[64 135 103 120 86 61]
[144 91 106 101 75 114]
->
[61 114]
[86 75]
[120 101]
[103 106]
[135 91]
[64 144]

[130 80 139]
[129 88 125]
[129 91 122]
[130 84 133]
[129 92 120]
[129 92 120]
[128 102 104]
[128 99 109]
[130 77 143]
[129 93 119]
[128 100 107]
->
[139 125 122 133 120 120 104 109 143 119 107]
[80 88 91 84 92 92 102 99 77 93 100]
[130 129 129 130 129 129 128 128 130 129 128]

[93 101 78 78 93 124 126 76]
[133 58 118 95 134 98 98 97]
[104 101 115 128 104 76 75 129]
[92 103 82 73 92 125 126 71]
[105 100 119 128 106 74 72 130]
[103 102 115 130 103 77 75 131]
->
[76 97 129 71 130 131]
[126 98 75 126 72 75]
[124 98 76 125 74 77]
[93 134 104 92 106 103]
[78 95 128 73 128 130]
[78 118 115 82 119 115]
[101 58 101 103 100 102]
[93 133 104 92 105 103]

[75 83 79 100]
[61 108 55 108]
[60 102 100 100]
[65 93 66 100]
->
[100 108 100 100]
[79 55 100 66]
[83 108 102 93]
[75 61 60 65]

[67 135 134 105]
[90 107 104 147]
[90 107 104 148]
[90 107 104 149]
[92 109 111 84]
->
[105 147 148 149 84]
[134 104 104 104 111]
[135 107 107 107 109]
[67 90 90 90 92]

[118 55 97 51 99 85]
[108 123 119 103 120 147]
[97 123 115 104 113 144]
[113 59 88 49 110 89]
[112 107 139 102 123 154]
[124 57 93 56 110 70]
[114 59 92 55 110 96]
->
[85 147 144 89 154 70 96]
[99 120 113 110 123 110 110]
[51 103 104 49 102 56 55]
[97 119 115 88 139 93 92]
[55 123 123 59 107 57 59]
[118 108 97 113 112 124 114]
---
[90 75 99 117 89 72 81]
[99 96 104 106 102 111 132]
[60 83 114 106 117 76 73]
[75 111 97 96 96 66 98]
[49 71 111 96 106 70 75]
[89 107 92 96 97 80 97]
[90 86 100 94 103 104 113]
[110 92 90 106 91 85 91]
[85 109 89 93 100 93 88]
[85 97 86 100 99 73 83]
[93 77 91 120 91 71 75]
->
[85 97 86 100 99 73 83]
[85 109 89 93 100 93 88]
[110 92 90 106 91 85 91]
[93 77 91 120 91 71 75]
[89 107 92 96 97 80 97]
[75 111 97 96 96 66 98]
[90 75 99 117 89 72 81]
[90 86 100 94 103 104 113]
[99 96 104 106 102 111 132]
[49 71 111 96 106 70 75]
[60 83 114 106 117 76 73]

[129 56 107 89 91 101 61 56 63 102 150 133]
[59 78 106 120 71 68 115 80 129 76 149 114]
[140 132 68 102 85 47 95 117 97 81 78 127]
->
[140 132 68 102 85 47 95 117 97 81 78 127]
[59 78 106 120 71 68 115 80 129 76 149 114]
[129 56 107 89 91 101 61 56 63 102 150 133]

[83 119 101 93 82 127 115 85 104]
[84 130 100 96 89 124 116 80 100]
[99 109 108 101 86 141 113 87 98]
[45 92 81 65 80 112 88 90 95]
[135 109 118 120 109 110 106 88 97]
[142 107 117 110 120 113 108 94 100]
[95 119 113 103 93 128 118 77 98]
[124 86 106 113 121 61 103 119 107]
->
[45 92 81 65 80 112 88 90 95]
[84 130 100 96 89 124 116 80 100]
[83 119 101 93 82 127 115 85 104]
[124 86 106 113 121 61 103 119 107]
[99 109 108 101 86 141 113 87 98]
[95 119 113 103 93 128 118 77 98]
[142 107 117 110 120 113 108 94 100]
[135 109 118 120 109 110 106 88 97]

[133 100 89 85 101 105 106 102 96 102 101 93 110]
[94 116 104 94 119 93 95 99 104 92 93 115 103]
[65 120 78 96 101 101 93 106 106 107 101 97 115]
[53 125 82 103 105 103 115 90 88 90 101 109 79]
->
[65 120 78 96 101 101 93 106 106 107 101 97 115]
[53 125 82 103 105 103 115 90 88 90 101 109 79]
[133 100 89 85 101 105 106 102 96 102 101 93 110]
[94 116 104 94 119 93 95 99 104 92 93 115 103]

[99 84 104 103 95 113 113 107 113 94 90 96 91 107 107 109]
[98 143 97 84 106 71 70 82 56 113 127 107 120 77 84 81]
->
[98 143 97 84 106 71 70 82 56 113 127 107 120 77 84 81]
[99 84 104 103 95 113 113 107 113 94 90 96 91 107 107 109]

[117 101 90 119]
[118 96 96 139]
[119 79 98 115]
[117 102 95 142]
[114 108 93 142]
[120 79 101 122]
->
[117 101 90 119]
[114 108 93 142]
[117 102 95 142]
[118 96 96 139]
[119 79 98 115]
[120 79 101 122]
---
[49 68 74]
[84 84 78]
[105 107 83]
->
[49 68]
[84 84]

[111 51 74 52 58]
[111 137 94 116 118]
[113 103 73 62 123]
[151 120 74 72 144]
->
[111 51]
[111 137]

[59 81]
[75 48]
[75 86]
->
[59 81]
[75 48]

[87 58 111 61]
[132 109 141 73]
[105 89 118 67]
->
[87 58]
[132 109]

[51 86 95]
[136 100 82]
[94 78 140]
[104 85 88]
[80 95 112]
->
[51 86]
[136 100]

[117 93 105 104]
[92 83 77 122]
[103 81 85 121]
[113 101 85 96]
[60 43 111 95]
->
[117 93]
[92 83]
---
[47 118 84]
[79 66 108]
[67 112 80]
->
[84 66 67]

[140 140 102 103]
[139 141 132 113]
->
[103 132]

[97 59 78]
[95 109 95]
->
[78 109]

[77 94 79]
[75 120 88]
[114 88 47]
[79 98 82]
[136 103 112]
->
[79 120 114]

[85 151]
[51 117]
->
[151 51]

[82 126 146 122 103]
[94 112 120 109 101]
[82 128 145 122 103]
->
[103 109 145]

[77 76 145 147 146]
[115 139 73 52 83]
[90 91 85 94 64]
[123 116 85 51 82]
->
[146 52 85 116]

[97 103 105 85]
[93 113 102 96]
[86 74 140 80]
[92 105 128 74]
->
[85 102 74 92]

[135 63]
[92 152]
[136 115]
->
[63 92]
---
[98 98 101 98 101 103 102 101 98 99 102]
[101 101 101 96 99 101 97 98 99 104 102]
[127 120 144 90 121 99 116 85 96 74 98]
->
[127 120 144 90 121 99 116 85 96 74 98]
[101 101 101 96 99 101 97 98 99 104 102]
[98 98 101 98 101 103 102 101 98 99 102]

[130 116 102 114 106 94 156 103]
[68 92 100 79 101 98 122 83]
[151 115 101 123 103 97 129 113]
[146 98 101 133 93 104 62 124]
[107 90 101 107 93 103 67 108]
[146 96 102 138 92 105 56 128]
[64 91 101 83 101 97 128 82]
[85 104 101 84 105 94 155 83]
->
[130 116 102 114 106 94 156 103]
[151 115 101 123 103 97 129 113]
[85 104 101 84 105 94 155 83]
[146 98 101 133 93 104 62 124]
[146 96 102 138 92 105 56 128]
[68 92 100 79 101 98 122 83]
[64 91 101 83 101 97 128 82]
[107 90 101 107 93 103 67 108]

[80 98 122 101 121 91 92 105]
[116 97 67 90 71 96 103 87]
[128 110 62 92 63 105 109 92]
[109 100 72 83 74 89 105 91]
[101 84 77 89 82 88 97 84]
[106 83 77 97 82 93 95 82]
[129 117 57 83 57 100 115 94]
[86 87 114 109 116 96 87 96]
[110 119 90 93 87 102 107 107]
->
[110 119 90 93 87 102 107 107]
[129 117 57 83 57 100 115 94]
[128 110 62 92 63 105 109 92]
[109 100 72 83 74 89 105 91]
[80 98 122 101 121 91 92 105]
[116 97 67 90 71 96 103 87]
[86 87 114 109 116 96 87 96]
[101 84 77 89 82 88 97 84]
[106 83 77 97 82 93 95 82]

[148 47 60]
[74 82 138]
[94 113 88]
[68 145 138]
->
[68 145 138]
[94 113 88]
[74 82 138]
[148 47 60]

[102 100 106 78 106 130 79]
[95 90 105 98 104 83 100]
[113 123 81 93 73 119 114]
[98 101 78 84 98 57 117]
[84 99 97 95 77 141 86]
[97 85 114 119 103 127 92]
[100 92 114 99 112 73 98]
[105 109 102 77 103 83 78]
->
[113 123 81 93 73 119 114]
[105 109 102 77 103 83 78]
[98 101 78 84 98 57 117]
[102 100 106 78 106 130 79]
[84 99 97 95 77 141 86]
[100 92 114 99 112 73 98]
[95 90 105 98 104 83 100]
[97 85 114 119 103 127 92]

[104 85 99 53 121 72 109 101]
[108 88 100 95 107 68 104 109]
[91 114 94 88 97 70 97 117]
[101 103 101 105 118 67 85 89]
->
[91 114 94 88 97 70 97 117]
[101 103 101 105 118 67 85 89]
[108 88 100 95 107 68 104 109]
[104 85 99 53 121 72 109 101]

[53 114 48 76 91 129 121 124 117 91 122]
[86 108 61 94 87 129 124 128 89 101 104]
[66 84 111 66 77 130 97 131 79 81 91]
[123 116 79 113 127 75 111 75 117 123 111]
->
[123 116 79 113 127 75 111 75 117 123 111]
[53 114 48 76 91 129 121 124 117 91 122]
[86 108 61 94 87 129 124 128 89 101 104]
[66 84 111 66 77 130 97 131 79 81 91]

[121 79 120 84 104 113 78 61 104]
[118 125 95 98 107 126 81 82 150]
[129 111 118 84 79 113 81 79 121]
[139 102 92 89 82 123 85 80 154]
[113 76 114 96 103 108 76 55 109]
[109 112 131 78 115 109 78 65 124]
->
[118 125 95 98 107 126 81 82 150]
[109 112 131 78 115 109 78 65 124]
[129 111 118 84 79 113 81 79 121]
[139 102 92 89 82 123 85 80 154]
[121 79 120 84 104 113 78 61 104]
[113 76 114 96 103 108 76 55 109]

[72 72 76 86 131 76 81 85 77]
[91 153 86 77 139 96 137 103 92]
->
[91 153 86 77 139 96 137 103 92]
[72 72 76 86 131 76 81 85 77]
